[[ 12 -40]
 [ 29 -71]
 [-25  66]
 [-26  49]
 [-20  79]
 [ 17 -41]
 [ -7  28]
 [-18  45]]
->
[[ 29 -71]
 [-26  49]
 [ 17 -41]
 [-18  45]]

[[  2  -4]
 [  6  -8]
 [ 32  65]
 [ 26 -19]
 [ 25  57]
 [ -2   6]
 [  0   2]
 [ 49 -24]]
->
[[  6  -8]
 [ 26 -19]
 [ -2   6]
 [ 49 -24]]

[[ -8  15 -42 -15  28   0 -12 -13]
 [-21  -4   8 -48  -4   7  19  -7]
 [ 11  16 -20  -6  11 -32 -51   6]
 [-16  -1  -1  30  -3  15  45  -7]
 [-30 -33 -13 -25 -29  34  -9 -27]
 [ -2   2   0 -46  22  20  25   7]
 [ 15 -11  15  -8   4  26  57  14]
 [-53 -15  15 -13   7 -17  15  -2]
 [  7  -3   4  -7   4  -9   6 -25]
 [-20  -2  -2 -17   0  -3  -2 -15]
 [ 26 -14 -12 -68  17   3  18  15]]
->
[[-21  -4   8 -48  -4   7  19  -7]
 [-16  -1  -1  30  -3  15  45  -7]
 [ -2   2   0 -46  22  20  25   7]
 [-53 -15  15 -13   7 -17  15  -2]
 [-20  -2  -2 -17   0  -3  -2 -15]]

[[ 45 -12 -54 -52  28  11 -40]
 [ 15 -19 -54 -65  32  10 -64]
 [ 46 -11 -54 -50  27  11 -38]
 [ 40   5 -33   1  -4  -1  18]
 [ 46 -11 -53 -48  26  10 -35]
 [  4   3  21   6   7   6   3]
 [ 22  -5 -42 -21   4  -1 -13]]
->
[[ 15 -19 -54 -65  32  10 -64]
 [ 40   5 -33   1  -4  -1  18]
 [  4   3  21   6   7   6   3]]

[[ 15   0]
 [-64   6]
 [ 18   0]
 [-24  -9]]
->
[[-64   6]
 [-24  -9]]

[[ 26 -31  31  32  16  30  25  30  30]
 [ 11 -52  11  11  71  -8   6  48   4]
 [ 22  -4  45  48   8  52  34  14  41]]
->
[[ 11 -52  11  11  71  -8   6  48   4]]
---
[[-24 -75]
 [ 25 -73]
 [ 37  70]
 [ 67 -38]]
->
[[ 67 -38]
 [ 37  70]
 [ 25 -73]
 [-24 -75]]

[[-15  50 -24 -46  34]
 [  2  -4  36  40  -1]
 [-52  75 -14  -5  54]
 [-10  13 -39 -52   8]
 [-18  22  30  37  26]
 [ 32 -58   8  18 -64]
 [ 29 -31  32  45 -29]]
->
[[ 29 -31  32  45 -29]
 [ 32 -58   8  18 -64]
 [-18  22  30  37  26]
 [-10  13 -39 -52   8]
 [-52  75 -14  -5  54]
 [  2  -4  36  40  -1]
 [-15  50 -24 -46  34]]

[[-34  25  -3 -32  43  20]
 [ 64 -47  61  29 -40 -52]
 [ 42 -40  14  45 -54 -33]
 [-18   1  40 -15  32  -7]
 [-61  57 -59 -43  47  56]
 [-69  55 -31 -51  67  50]]
->
[[-69  55 -31 -51  67  50]
 [-61  57 -59 -43  47  56]
 [-18   1  40 -15  32  -7]
 [ 42 -40  14  45 -54 -33]
 [ 64 -47  61  29 -40 -52]
 [-34  25  -3 -32  43  20]]

[[ 11  14  11 -11 -27 -19 -20  -4 -22   1  17]
 [ -7  33  21 -12  17  36   1  -8 -57   1   1]
 [  0 -72  27 -12 -20 -10 -19   0   9   4  16]]
->
[[  0 -72  27 -12 -20 -10 -19   0   9   4  16]
 [ -7  33  21 -12  17  36   1  -8 -57   1   1]
 [ 11  14  11 -11 -27 -19 -20  -4 -22   1  17]]

[[ 54   8  42  -3 -24   1 -12  28   5  19  21   8 -21 -54  35 -18]
 [ 13  23  29 -11 -31  -7  -2  19 -15  -8  20  10 -15 -42  50 -30]
 [  9   9  31  35  19  -2  22 -19  27  61 -18  -3 -15  -3  20 -19]
 [ 25   8  51  20  15  28   3  14  -3   9 -26 -56   7  16  15  35]
 [ 24  15  15  30 -11 -10  -6 -40  23  43 -23   3 -28   3  -4 -33]
 [  7  20  12  40  11  22  -2  15  46  12 -20 -24   3  26 -43  14]]
->
[[  7  20  12  40  11  22  -2  15  46  12 -20 -24   3  26 -43  14]
 [ 24  15  15  30 -11 -10  -6 -40  23  43 -23   3 -28   3  -4 -33]
 [ 25   8  51  20  15  28   3  14  -3   9 -26 -56   7  16  15  35]
 [  9   9  31  35  19  -2  22 -19  27  61 -18  -3 -15  -3  20 -19]
 [ 13  23  29 -11 -31  -7  -2  19 -15  -8  20  10 -15 -42  50 -30]
 [ 54   8  42  -3 -24   1 -12  28   5  19  21   8 -21 -54  35 -18]]

[[ 14  -8 -16 -30 -69]
 [ 10  21  -1  19 -28]
 [ 22  25 -31 -14 -28]
 [  1  -3 -16 -19  -4]
 [ -3   1   4  -3  45]
 [  3  25   8  24  21]]
->
[[  3  25   8  24  21]
 [ -3   1   4  -3  45]
 [  1  -3 -16 -19  -4]
 [ 22  25 -31 -14 -28]
 [ 10  21  -1  19 -28]
 [ 14  -8 -16 -30 -69]]
---
[[ 28   2]
 [-33  61]
 [-12 -29]]
->
[  2 -33]

[[-63 -54]
 [ -9  13]]
->
[-54  -9]

[[-36  12  40   7]
 [ -1   0   1  -2]
 [ 70 -59 -14 -13]
 [ 13  -2 -34 -34]
 [-34 -16  15 -24]]
->
[  7   1 -59  13]

[[ -1  -3 -56]
 [  1   1  25]]
->
[-56   1]

[[-10  59 -48]
 [-18  54  23]]
->
[-48  54]

[[ 69 -51]
 [ 68 -40]
 [ 70 -51]
 [  7  -5]
 [ 60 -30]]
->
[-51  68]
---
[[-32 -43 -19 -52  32  26 -29  21  -1  57  26  66  58 -33]
 [-45 -46  35 -15  33 -13  26  55 -22  -8  20  -1   0   1]
 [-23 -14  -9   8  -9  55 -16  -5  58  34  17  27  22 -25]]
->
[[ 58 -33 -32 -43 -19 -52  32  26 -29  21  -1  57  26  66]
 [  0   1 -45 -46  35 -15  33 -13  26  55 -22  -8  20  -1]
 [ 22 -25 -23 -14  -9   8  -9  55 -16  -5  58  34  17  27]]

[[  1 -28   0   8  18  22 -21]
 [-19 -23 -29 -28  -8  -3  21]
 [ 37 -31  10  -5 -48 -15   5]
 [ 49 -57  42  17 -41  22 -27]
 [-31  23 -29 -10  22 -16  22]
 [-18 -33 -42 -33  -3   3  26]
 [ 11 -16  11  19  14  42 -28]
 [-34  24 -29 -21  29 -16  20]
 [ 47  -7  42  33 -15  16 -46]]
->
[[ 22 -21   1 -28   0   8  18]
 [ -3  21 -19 -23 -29 -28  -8]
 [-15   5  37 -31  10  -5 -48]
 [ 22 -27  49 -57  42  17 -41]
 [-16  22 -31  23 -29 -10  22]
 [  3  26 -18 -33 -42 -33  -3]
 [ 42 -28  11 -16  11  19  14]
 [-16  20 -34  24 -29 -21  29]
 [ 16 -46  47  -7  42  33 -15]]

[[ -3 -21 -58  22 -35 -46  -7  -5]
 [-37  -1   2  20 -43   4   0  32]
 [ -3 -12  31  22  18  21  67 -20]
 [-36   0  40  36 -14 -27  28  30]
 [-14 -16   8  10  11  32  67   7]
 [ 22  -3 -10   8 -34 -41   9 -17]
 [-11 -40  -2  55 -42  -1  75   8]
 [-30  -4  31  55 -52 -44  -9  20]
 [-23  15  19  13   8 -27  20   1]
 [-30   9 -50  14 -47 -13  -3 -19]
 [-24 -30 -47  14  -5  26   3  23]]
->
[[ -7  -5  -3 -21 -58  22 -35 -46]
 [  0  32 -37  -1   2  20 -43   4]
 [ 67 -20  -3 -12  31  22  18  21]
 [ 28  30 -36   0  40  36 -14 -27]
 [ 67   7 -14 -16   8  10  11  32]
 [  9 -17  22  -3 -10   8 -34 -41]
 [ 75   8 -11 -40  -2  55 -42  -1]
 [ -9  20 -30  -4  31  55 -52 -44]
 [ 20   1 -23  15  19  13   8 -27]
 [ -3 -19 -30   9 -50  14 -47 -13]
 [  3  23 -24 -30 -47  14  -5  26]]

[[ -8  -7  20 -61  42 -50   7]
 [ 11   0  -1 -31  42 -15   7]
 [ 10   0 -62  19  37   5 -16]
 [  9 -14 -11  -1  57  -8  40]
 [  6   0 -21 -31  52 -36 -16]
 [ -8 -42 -42  19  11 -43  -4]
 [ -6  22 -42 -21  32  -8 -49]
 [ 13   7 -52  -1  27  -8 -38]]
->
[[-50   7  -8  -7  20 -61  42]
 [-15   7  11   0  -1 -31  42]
 [  5 -16  10   0 -62  19  37]
 [ -8  40   9 -14 -11  -1  57]
 [-36 -16   6   0 -21 -31  52]
 [-43  -4  -8 -42 -42  19  11]
 [ -8 -49  -6  22 -42 -21  32]
 [ -8 -38  13   7 -52  -1  27]]

[[-24 -54  15   0  15 -13 -42]
 [-60 -34   5  -2  29  -1 -32]
 [-24  29  -1 -37  18  49  68]]
->
[[-13 -42 -24 -54  15   0  15]
 [ -1 -32 -60 -34   5  -2  29]
 [ 49  68 -24  29  -1 -37  18]]

[[ 67  40  15  21 -55   2]
 [-49  49  24  34  61 -53]]
->
[[-55   2  67  40  15  21]
 [ 61 -53 -49  49  24  34]]
